In the data rows, 128 means zero.
Some points, one per row:
[ 84 136  90  74 141 228 148  60 150 139 160 137 139 152 117 108]
[149 149 156 151 190  88  97  67  63 104 186 135 125 113 128 136]
[118 166 124  71 153 194 102 171 107 129 167 175 108 138  74 157]
[ 53 218 120  41 175 224  84 178  98  86 150 202  84  88  67 132]
[134  92 119 155 172  62 106  81 129 153 135  88 133 190 150 151]
[163  57 135  38 132 160 180  87 176 147 185 141 123 179 158  72]
[ 89 186 107 126 254 113  29 123  39  77 115 153 114  73  50 145]
[129  79 134  62  93 179 187 110 185 123 151  83 143 154 162 105]
[ 26 193 124  60 151 230  91 174 118 204 132 164 111 144  88 121]
[ 46 191 153 144 234 100  37 122  86 122 126 167 107 138  53 181]
[153  63 137 159 184  87 109 103 138  85 147 101 179 175 121 125]
[183 131 169 147 171  66  79 118 132 150 149 113 150 153 151 168]
[121 171  96 103 207 110  71 141  14  55 120 171  74  91  55 150]
[ 52 236  60  88 150 177 125 128  98 137 161 215  73 135  50 105]
[119 151 118 131 194 126  76  95  29  94 103 184  99  68  55 160]
[157  94  97 110 194  78 111  41 102  91 144 133 132 130 109  99]
[116 119 109 125 209  90  91 107  86  93 141 155 108 108 102 142]
[116 125 146  33 110 198 128 144 128  58 134 187 122  92  51 117]
[147  58 114  82 103 189 196  71 245 170 148 100 162 230 172 119]
[141 124 106 144 177  93 112  25  72 114 170 141 125 149 128 117]
[149 178 121 120 185  83  77 130 116 177 187 136 117 112 141 144]
[142  17 173  46  88 210 174  91 209 125 130 144 136 156 134 127]
[116  78 139  74 128 171 192  90 178 101 141 128 144 179 102  95]
[165 105 142 129 166  98 110  69  81  91 106 124 145 111 110 108]
[128  70 138  43 135 195 174 130 139 121 175 163 149 145 123 140]
[121  34 165  30  80 166 156 178 194 120 166 107 163 186 165 139]
[121 235  93 104 236 107  33 130  30 121 134 162  68  73  74 104]
[114 135 131  27 100 206 118 149 183 166 143 147 150 153 146 159]
[151 184 122 143 190  71 124 127  94  89 170 146 116 121  98 163]
[155  29 162 125 141  36 104 109 157  99 112  84 181 180 126 165]
[130  41 160 151 156  80  61 106 167 116 133  73 171 164 149 190]
[122 115 131 128 238  56  96 107 107 122 191 140  80 100 104 147]
[116 174 136  72 144 162 128 174 122  98 186 190 110 159 100 124]
[133  37 138  59 103 182 171 114 165 102 145 143 140 157 105 115]
[128 139 119  31 112 144 153 128 121 112 185 178  76 162  97 127]
[ 65 255  49 184 241  95  40 145  69 255 203 192  61 115 127 129]
[ 98  92 138  54  84 210 170 142 164 101 116 138 112 178  94 167]
[119 126 147  65 126 176 157 199 167 102 157 169 138 160  94 141]
[132 103  79 147 187 120 107  62  97 113 142 146 168 157 109 115]
[137  23 200  49  83 169 190 130 190 113 133 104 167 178 128 107]
[179 148  87 164 203  86 109  29  78 113 146 136 108 130 110 125]
[ 98 133 121  31 151 182 141 133  77  82 157 193 111 125 108 122]
[189 126  96 138 120  81 111 101  82  86 106 105 115 126  67 109]
[108  82 177  59  95 205 144 145 170 100 107 112 156 184 105 133]
[ 59 255  98  84 149 212  69 183 109 223 147 175  57 171  96 114]
[155  40 115 161 127  98 113  69 169 128 143  72 149 192 136 138]
[ 97 204 132 137 207 138  22 137  92 168 130 175 111 123  88 179]
[130 106 144   5 146 159 141 110 108  62 177 180 107 133  98 110]
Here are 12 more points, each followed by its number:
[129  82 149  42 116 191 153 130 131  98 131 163 156 141 111 110] 0
[111  79 168  37 124 179 146 146 107  26 133 178 138 100  73 146] 1
[136  16 177 156 190  70 134  69 172 149 140  83 164 204 186 156] 2
[152 132 129 117 209  42 102 140  98  94 142 149 120 109 105 119] 3
[135 149  84 184 126 110 104  41 115 135 140 115 132 182  98 110] 4
[179  74  61 155 202  52 116  29 147 151 170 110 144 152 153  97] 5
[118 144 116  42 117 175 121 139 140  99 182 171  98 114  77 125] 6
[150 101 145 149 196 103  52 115  77  99 161 164  93  96  74 120] 7
[ 73 211 102 135 185 122  73 130  58 109 158 172  78  94  80 155] 8
[136  50 146  84  46 182 173 117 169 113 142 122 159 169 139  95] 9
[163 142  80  69 132 200 175 100 100 150 160 152  82 151 117  92] 10
[  0 240  91  71 162 251 109 167  61 156 147 197  75 125  84 123] 11
Which of these numbered points is nearest to each point below, ignoring the direction in which the first points spread most? Its number follows each.
[110  53 140  26  96 168 172 128 229 114 118  99 135 168 154 136] > 8
[ 33 255 116  90 155 249 116 179  62 158 140 186 109 149  72 103] > 11
[138  70 131  26 130 197 177 117 142 103 128 151 169 156  89  99] > 0
[140 141 138 126 225  63  85 109  61 112 143 128 123  98 116 118] > 3
[153  89 149  25  86 213 154 175  87  21 136 199  98  87  83 163] > 1
[ 41 225  64 138 214 133  70 146  69 128 159 166 111 148  89 146] > 8
[160  96 110 151 110  92  73  42 141 131 169  75 160 192 121 127] > 4
[103 207 119  37  98 205 139 164 123 139 180 180  99  97  93 113] > 6
[145  72 120 108 210  30  91 103 119  79 170 124 123 114 112 146] > 3
[110  76 145 149 199  96 116  71 134 116 160  84 176 180 116 160] > 2
[143  76 160  41 110 195 186 153 178  88 117 138 193 144 120 127] > 0
[108 117 102 141 230 106  33 112  40  91 148 152 112  94  93 139] > 7
[164  50 178  83  64 177 167 102 163 150 170 111 151 186 123 110] > 9
[132  47 153 130 166  66 100  66 167 141 121 114 156 177 134 114] > 2
[131  52 170  84  64 139 162 163 171 113 133 131 162 196 136 114] > 9
[  8 255  89  50 169 255 103 195  99 186 134 180  88 157  84 141] > 11
[119  54 153 109 139  83  94  77 146 136 101  72 150 162 152 158] > 2
[106 191 115  52  86 240 103 168 118  85 147 177 119 101  65 129] > 6
[178  90 128 133 195 135  84  89  98  92 139 131 137 102 100 136] > 7
[146  40 154   7 106 175 183 146  75  51 146 189 137 112  80 145] > 1
[149  88 132  66  84 201 143 134 109  87 116 165 123 151  83 113] > 0
[166  35 172 128 149 108 131  63 115  84 129  69 129 135  80 159] > 7
[126 170  82  61 131 219 168  86 111 131 174 152 107 167  95  58] > 10
[168  87  86 121 167  66  97  47 161 134 190  88 138 142 146 114] > 5
[170  66 142  71  80 182 155 105 162 108 158 137 105 161 106  97] > 9
[112  75 168  66 106 162 152 161 197  99 144 127 156 164 131 143] > 8
[166 132  96 158 194  81 124   7 118 177 198 131 113 180 142  86] > 5
[142 101 113 107 210  42  82 118  90 114 163 115 106 130 133 143] > 3
[145  27 151 140 158  97 107  87 102  92 117 108 136 157 127 150] > 7
[154  74 151  53 124 221 142  88 154  85 150 162 150 125  87 113] > 0
[163  34 145  60  83 168 182 104 229 133 157  93 158 220 175  88] > 9
[119  59 153  28  99 189 168 121 182  76 111 155 130 152 124 106] > 0
[180  70 107 145 228  52 128  50 123 139 179 117 141 152 151 141] > 5
[142  85 142  18 121 159 156 135 128  31 125 182  83 137  54 143] > 1
[161  59 145  77  72 145 223 113 171 134 158 131 139 203 138 102] > 9
[  2 242 116  67 108 214 103 182 118 182 126 171  93 168  95 111] > 11
[117 204  52 177 184 119 114  16 110 199 182 116  73 227 164  79] > 4
[119 111 156  23 117 142 153 164 191 120 183 142 145 148  98 118] > 6
[163 114  95  94  85 182 199  66 162 171 166 117 123 187 117  90] > 10
[110 126  92 145 229  91  96  34 103 147 208 106 117 182 145 113] > 5
[197 140  61  62  45 202 184  45  93 101  94 174  64 168  56  72] > 10
[109 136 159  31 106 182 145 178 146 133 196 154 129 146 123 120] > 6
[141 140 126  27 146 180 110 135 122  84 179 187 112 119  75 123] > 6
[133  85 149 129 172 123  63 104 127 127 142  76 135 148 129 127] > 7
[145  84 120  70 129 193 188  86 149 165 160 133  91 156 116 114] > 10
[175  93 106 160 178  55 128  57 166 138 147 104 134 177 156 139] > 5
[129  18 106 167 137  38 126  25 182 189 162  41 141 228 181  91] > 5
[150  52 122 141 205  35 113  67 188 156 152  91 151 153 181 108] > 5
[130  82 142  25 116 201 148 167 133  46 143 175 140 129 103 146] > 1
[153  97 117  70 115 143 139 152 149 122 167 156 118 159 166 105] > 9
[173  35 142  99 117  68 124 137 171 124 134  89 164 145 165 171] > 3
[111  90 168  51 108 152 168 157 163 149 179 130 123 149 154 141] > 8
[ 26 255 113  89 156 233  81 170 122 187 149 202  71 172  78  85] > 11
[106 104 139 158 205 109  87  67 119 128 118 111 162 178 153 117] > 2
[187  49 100  44  28 198 223  68 170 117 125 139 125 203  97  82] > 10
[ 33 255 109  59 152 237  73 174 109 211 140 168  65 135  70 125] > 11
[ 47 255 106 156 255  79   0 162  55 188 215 162  85 102  73 170] > 8
[203  84 129 144 105  81 115  71 133 128 117  80 128 206 136 136] > 4
[ 96  76 120  51 112 178 148 114 110  79 137 172 121 134 113 116] > 0
[154  32 171 118 163  37  89 121 170 134 195 100 158 198 157 145] > 2
[195  35 131  80 101 125 199  74 204 169 194  95 171 224 172  84] > 5
[134  65 141 117 201  61  84  93 145 131 163  82 182 153 176 112] > 2
[112  48 155 152 125  73 100  76 182 130 117  89 171 175 133 116] > 2
[162  61 173 126 103  99  86 115 137  76 149 128 150 148 127 138] > 7
[166  74 124  91 129 149 176  72 179  91 162 170 122 210 136  81] > 9
[ 73 205 120 146 255  99  25 181  53 145 135 171  90  90  95 174] > 8
[ 99 148 126  10 123 221 118 141  61  51 122 223  74  89   6 130] > 1
[108  27 208  53  68 176 165 149 213 105 117 108 155 156 134 145] > 8
[ 44 200 107 129 218 137  45 127  57 128 147 142  91  88  73 131] > 8
[127 129 154 108 188  75  82 120 107  87 150 126 157 163 106 119] > 3
[164 124 171 120 176  45  84 146 132 123 127 156 112 129 105 161] > 3
[109 115 161  46 153 195 120 154 108 116 172 150 137 147  88 130] > 0
[210  98 119 170 137  48 125  60 156 143 177  92 148 201 136 121] > 5
[227 157  53 155 150  58 149   0  60  97 158 145  34 117 112  84] > 5
[143  54 127  76  86 161 186  72 221 167 133 101 129 188 187 100] > 9
[145 119 107  97 196  99  70 102  67  71 160 163 114  81  72 160] > 7
[ 78 189 110 119 197 104  67 100  37  95 149 126  83 101  67 137] > 8
[ 29 253  91  55 144 229 110 169 116 178 154 164  89 159  69 108] > 11
[138  69 144 145 183  88  93  98 100  95 176 138 140 148 120 146] > 7
[169  71 149 131 177  70 102 145 127 139 149  99 132 129 150 157] > 3
[149  53 116  62  69 170 169  86 208 149 158 144 186 165 154 133] > 9
[145 160  94  33 136 188 174  68 152 160 169 192 100 139  93  91] > 10
[ 29 255  83  83 184 232  40 177  92 204 154 202  54 159  82  86] > 11
[127  69 135  41 134 169 176 165  97  56 150 162 150 108  79 142] > 1
[143  83 132  85 121 155 181 115 159 122 143 162 104 150 123  93] > 9
[144  66 160  62  85 178 143 148 168 100 132 167 140 154  93 133] > 0
[165 180  92  55 178 137 130 158  87 169 191 228  84 111 108 122] > 10
[146  98 124 172 146  69 131  20 176 179 154  90 150 224 170  95] > 5
[118 135 158  46 177 146 110 207 154 152 239 174 129 124 107 114] > 6
[121  60 130   9 115 192 151 137 111  46 107 201 142 113  87 132] > 1
[148 131  95 145 193  46  96  98 103  89 167 157  89 130  96 124] > 3
[180  36 165  46  36 159 204 126 150  50 123 174 135 141  82 169] > 1
[ 46 255 109 173 255  91   0 179  26 145 211 214  72 112  90 162] > 8
[ 82 171 106  71 161 177 119 171  85 101 152 194 116 121  90  96] > 0
[122 165 137  41 134 203 118 163  97  94 115 166 122 112  95 138] > 0
[140  78 128  80 115 165 165 107 169 154 191 145 121 179 153  90] > 9
[166  64 168  61  36 155 132 169 180  89 126 137 162 162 119 142] > 9
[133 103 116 116 141  56 111  89  93  78 123 145 171 148 100 175] > 3
[148  14 124  92  71 158 200  72 248 143 123  90 162 255 172  74] > 4
[163  86 134 174 140  83 108  39 125 117  95 123 155 191 134 120] > 4
[155 147 101 141 156  83 122  84 127 209 195 105 109 179 117 119] > 4
[131 103 156 145 164 111  95 110 112 115 147  95 157 115 101 122] > 7
[146 170 135  56 106 125 128 177 135 160 208 184 101 142  94 134] > 6
[112  80 147  37 101 165 181 143 164 146 163 117 136 181 113 126] > 8
[152  40 112  61 129 197 195  46 154 108 170 124 135 176 144 118] > 10
[151  17 186   5  42 179 176 133 178  57  86 151 163 150  70 147] > 1
[ 81 147 141  43 148 114  94 224 129 167 215 167 101 105 100 128] > 6
[ 73 173  82  98  94 203 142  86 152 164 153 131 103 182  84  80] > 10
[134  93 149 115 146  78 104  97 144 118 122 104 168 155 114 129] > 3
[120 172 137  65 149 176 164 181 129 104 164 199 104 105  87 135] > 6
[ 42 255  66  96 159 227  93 201  89 181 147 220  54 142  72  74] > 11
[116 194 130 132 214 117  83 146  53 115 144 153  79  99  51 166] > 8
[ 12 230 133  81 140 232  60 166  86 147 130 178  78 157  93 143] > 11
[158 113 108  73 145 178 168 153 129 121 165 159 141 117 114 116] > 0
[112 138 115  57 117 198 122 169  79  93 183 200 112  87  72 127] > 6
[127 157 121  61 156 216 127 140  89  96 151 176  55 100  86 122] > 6
[ 20 198 102  69 144 248 100 165  78 142 117 175  55 117  33 117] > 11
[186 110 123 148 194  89  81  61 106 140 150  89 114 150 101 116] > 5
[125 115 126  65  97 186 182 173 134  65 182 170 111 146  83 134] > 6
[159  49 186  97 148  94 138  93 200 100 127  97 143 144 118 144] > 3
[ 48 230 107  83 134 245  78 186  95 180 124 175  88 124  87 141] > 11
[ 87 213  77 153 196  70  46 145  71 176 158 132  83 162 118 125] > 9
[ 69 220 136  85 141 251 126 179  81 184 156 159  72 179  70 111] > 11
[160  29 148 122 170  83 129  94 155 155 160  98 170 158 146 133] > 2
[125  61 127 142 193  77 116 130  90  84 147 121 153 181 112 146] > 3
[126 137 126 148 255  66 102  95 118 140 198 114 145 144 140 114] > 2
[ 37 230 128  65 112 232  98 180  74 132 111 204  67 114  65 109] > 11
[122  37 191  65  53 175 169 154 235  96 137 131 145 169 147 127] > 8
